In the rows, zero is written as 128.
Where one turn sends some rows of the set: a few examples, then the rows asked
K33: [111 132 161 124 141 148 160 108 131 107 121 125 138 116 137 117 132 114
 150 132 166 117 135 146  93 125 115 131 133 117 113 143 102 120 159 150
  98 133 154 143 155 144 112 142 156 121 115]
K944: [103 132 147 121 140 142 159 113 143  97 134 117 135 112 153 127 142 133
 150 122 167  91 125 141  93 127 108 140 138 114 115 122 115 117 145 108
 114 112 156 155 146 145 120 126 155 123 121]
K661: [108 120 144 169 101 126 127 134 151 136 140 127 129  87 111 148 138 141
 141 148 126 136 152 119 161 124 117 148 127 131 117  96 123 150 161 129
 142 125 131 120 145 127 143 131 121 118 129]
K507: [130 139 163  96 136 133 138 132 118 135 126 119 105 111 143  91 121 120
 160 125 128 118 107 143 112 116 130 158 138 129 132 120 125 111 152 135
 116 135 110 133 160 133 103 106 140  81 132]
K637: [125 138 128 156 132 128 143 117 131 108 124 118 121 140 127 130  96 146
 121 120 149 103 112 108 120 135 133 126 136 141 145  95 142 127 123 117
 129 141 145 137  98 123 160 161 120 182  88]
K263: [102 141 120 117 125 131 117 143 142 138 156 124 132 131 134 140 156 123
 115 141 131 125 131 123 112 117 145 152 138 153 148 135 123  95  92 145
 113  74 113 161 133 122 144 137 161 117 123]
K451: [129 131 149 147 120 126 131 104 112 135 118 124 113 125 135 111 129 135
 133 130 132 119 125 123 127 131 131 127 193 143 145 129 127 131 124 145
 125 140 130 145  82 129 126 164 126 166  89]
K548: [106 137 133 108 163 127 132 142 116 134 140 123 124 125 123 153 136 142
 116 135 122 133 129 122 135 123 161 139 132 160 129 146 131 102  95 141
 116  73 109 147 135 122 150 138 165 126 122]
K527: [142 153 113  89 141 109 124 118 120 127 155  92 154 135 140 149 141 142
 126 121 124  98 141 116 112 120 112 105 121 132 138 155 119 107 131 127
 107 171 140 129 103 136 102 124 119 143 120]
K132: [129 146 127 187 136 141 143 150 144 144 140 137 130 128 120 143 104 124
 133 151 118 111 129 146 126 134  99 126 154 118 143  99 142 109 140 116
 152 135 126 160 157 132 132 140 129 121 121]
K251: [134 117 139 156 103 114 124 108 146 160 140 146 122  99 119 134 133 128
 151 161 113 139 128 129 148 140 102 133 142 129 121  96 122 138 157 116
 148  98 111 138 136 124 139 129 126 114 128]
K762: [145 138 108  68 112 103 124 113 132 141 157 118 121 137 128 128 157 132
 149 123 130 118 149 121 129 132 115 117 104 149 118 126  95 110 132 121
 124 159 131 119 108 128  99 122 131 124  99]
K44: [155 131 115  67 121 109 135 107 118 142 153 123 121 140 131 127 159 136
 137 128 126 130 133 125 116 135 118  98 104 147 121 144 115 101 140 114
 115 151 132 131  97 126 100 137 135 130 110]
K350: [127 136 171 111 156 143 148 117 115 130 113 130 116 111 130 103 118 111
 159 128 147 138 123 146 106 123 135 137 136 128 120 142 111 110 159 152
 104 143 130 132 158 133 102 130 154  99 118]
K870: [132 135 155 120  74 138 126 133 121 123 134 129 111 117 113 102 133 135
 134 135 116 126 116 126 147 142 147 140 157 159 132 116 133 133 144 155
 115 143  98 126  95 113 126 165 102 143 110]
K448: [127 140 104  68 114 114 127 122 131 136 155 100 132 128 130 132 140 125
 138 116 131 115 157 116 135 121 127 122  92 136 121 120  96 124 126 130
 119 181 138 112 109 130 110 119 125 127 110]
K680: [115 134 108 128 129 120 129 127 118 124 134 114 135 145 121 155 118 129
 121 146 142 120 153 128 122 138 124 154 120 130 119 137 116 148  73 156
 101  73 132 144 145 131 136 136 116 135 146]
K911: [ 91 111 140 168 125 158 145 141 148 121 121 114 131 109 114 144 132 125
 132 139 114 150 146 125 166 117 141 134 116 121 123  99 146 134 154 121
 142 143 136 123 139 132 150 142 128 120 135]
K536: [138 102 147 164 126 126 138  99 127 155 122 129 124 120 135 118 131 122
 145 162  98 159 109 132 140 126 119 104 141 125 128 110 137 125 154 115
 128 102 101 144 126 125 136 135 126 120 142]
K260: [124 123 116 125 138 136 128 130 125 132 129 125 103 130 122 141 112 147
 144 128 127 144 130 131 121 115 147 146 104 164 132 123 145 102  52 139
 106 101 105 136 139 118 129 135 126  96 133]
K535: [119 143 127 139 112 127 129 138 140  99 132 112 118 145 118 136  86 137
 132 115 140 111 112 107 129 144 133 129 127 136 139  78 140 134 122 108
 127 145 122 136 106 120 168 149 104 174  94]
K790: [130 132 158 129  89 131 128 118 111 134 130 128 113 110 124 105 129 137
 135 133 121 121 124 125 140 134 134 130 185 151 137 130 126 134 134 158
 117 144 107 140  85 124 124 167 115 150  99]
K481: [122 129  98 127 125 130 135 122 130 127 137 115 120 143 136 135 121 135
 132 140 130 114 134 133 123 127 131 161 118 148 131 117 129 121  51 137
 113  74 118 142 137 122 126 129 116 110 145]
K626: [133 113 156 199 135 129 144 121 119 137 121 102 136 120 142 128 128 141
 134 158 111 149 122 125 133 101 126 101 139 128 133 121 137 124 152 131
 107 127 114 134 136 126 126 136 119 132 145]
K308: [135 142 146 211 130 124 140 148 131 136 139 114 138 114 131 144 116 149
 131 153 129 116 135 130 123 109 104 120 150 127 141 115 131 121 148 136
 120 139 126 141 155 128 122 134 118 132 132]
K704: [106 123 125 165 143 166 153 142 148 131 121 131 129 134 117 136 115 108
 129 142 103 139 127 144 148 132 126 120 134 112 135  96 157 111 141 108
 156 138 126 149 143 134 147 148 134 117 130]
K783: [147 137 118  79 131 114 134 111 110 132 152 104 141 128 141 137 150 139
 125 123 124 123 133 119 109 126 122  89 108 136 130 157 123 105 138 119
 100 162 136 133  91 130 102 135 126 140 126]
K949: [122 136 154  96 103 125 129 130 134 114 136 109 122 123 142  99 124 120
 151 134 132  99 108 137 102 115 114 167 117 115 132 115 134 131 157 136
 107 124 116 132 164 143 121 104 113  89 144]
K243: [119 142 129 124  94 130 113 149 144 102 133 111 110 154 109 125 106 126
 138 118 128 129 113 113 142 153 142 141 131 140 133  77 139 136 132 114
 128 145 103 128 110 113 151 143  93 161 104]
K204: [148 160 105  82 149 110 125 123 125 133 150 107 138 156 131 148 135 139
 129 121 116  86 140 124 117 126 106 124 116 133 139 140 130 101 126 124
 132 169 147 130 115 141 106 122 122 139 105]
K121: [129 139 105  63 130 129 139 128 121 137 145 107 128 138 129 132 124 120
 121 116 122 116 149 122 131 123 133 121  77 127 126 123 121 119 126 128
 122 186 148 118 105 135 123 129 124 131 121]
K341: [117 127 132 131 124 134 108 141 128 131 133 131 111 126 108 156 116 130
 140 128 143 170 146 124 103 113 142 136 104 155 134 142 139 109  74 161
  88 119 115 142 143 124 138 145 130 105 125]
K598: [111 136 132 117 162 118 129 137 103 126 129 118 131 133 110 167 116 140
 119 138 135 141 149 120 134 134 147 138 119 143 113 155 126 136  93 156
 101  81 124 142 145 130 148 144 140 139 135]
K743: [129 135 137 161 138 128 140 102 120 121 114 122 118 140 135 118 119 140
 123 128 145 111 118 113 121 131 135 127 166 143 150 116 135 124 122 130
 128 137 149 141  89 126 139 165 128 180  84]
K990: [110 134 145 110 169 137 137 112 140  99 127 120 124 111 144 139 126 144
 159 108 156 103 106 133 103 137 123 140 127 120 114 114 142 115 145  82
 128 109 144 143 149 138 125 109 144 120 127]
K259: [145 148 103  67 147 123 139 126 120 137 144 118 122 159 127 137 126 128
 120 121 112 103 138 126 123 131 120 125  91 130 132 128 138 104 127 124
 137 175 151 129 113 139 117 132 127 134 112]
K900: [128 139 142 120  78 137 116 146 138 110 133 120 105 143 104 110 127 128
 136 127 119 134 113 122 149 150 150 145 135 152 131  94 137 132 143 134
 123 142  97 118 104 107 131 152  91 150 112]
K799: [118 134 152 102 120 128 119 115 142  96 124 117 138 133 121 125 115 122
 151 133 141 113 109 131 100 128 117 150  90 110 121 127 149 143 166 136
 100 123 129 121 168 146 132 115 102 110 143]
K96: [106 137 123 131 103 130 101 145 144 134 151 129 130 131 119 149 143 113
 122 140 149 150 150 124  94 117 131 148 123 144 144 144 121 110  89 165
  92 101 122 157 141 126 142 142 140 115 124]
K703: [117 134 150 104 165 133 119 108 138  97 114 125 130 123 118 142 110 133
 160 114 148 124 103 127 107 143 130 135  97 119 112 124 156 129 159 104
 116 120 134 121 161 140 129 113 118 121 134]

K243 -> K900
K259 -> K121
K350 -> K33
Now these:
K911 -> K661
K341 -> K96

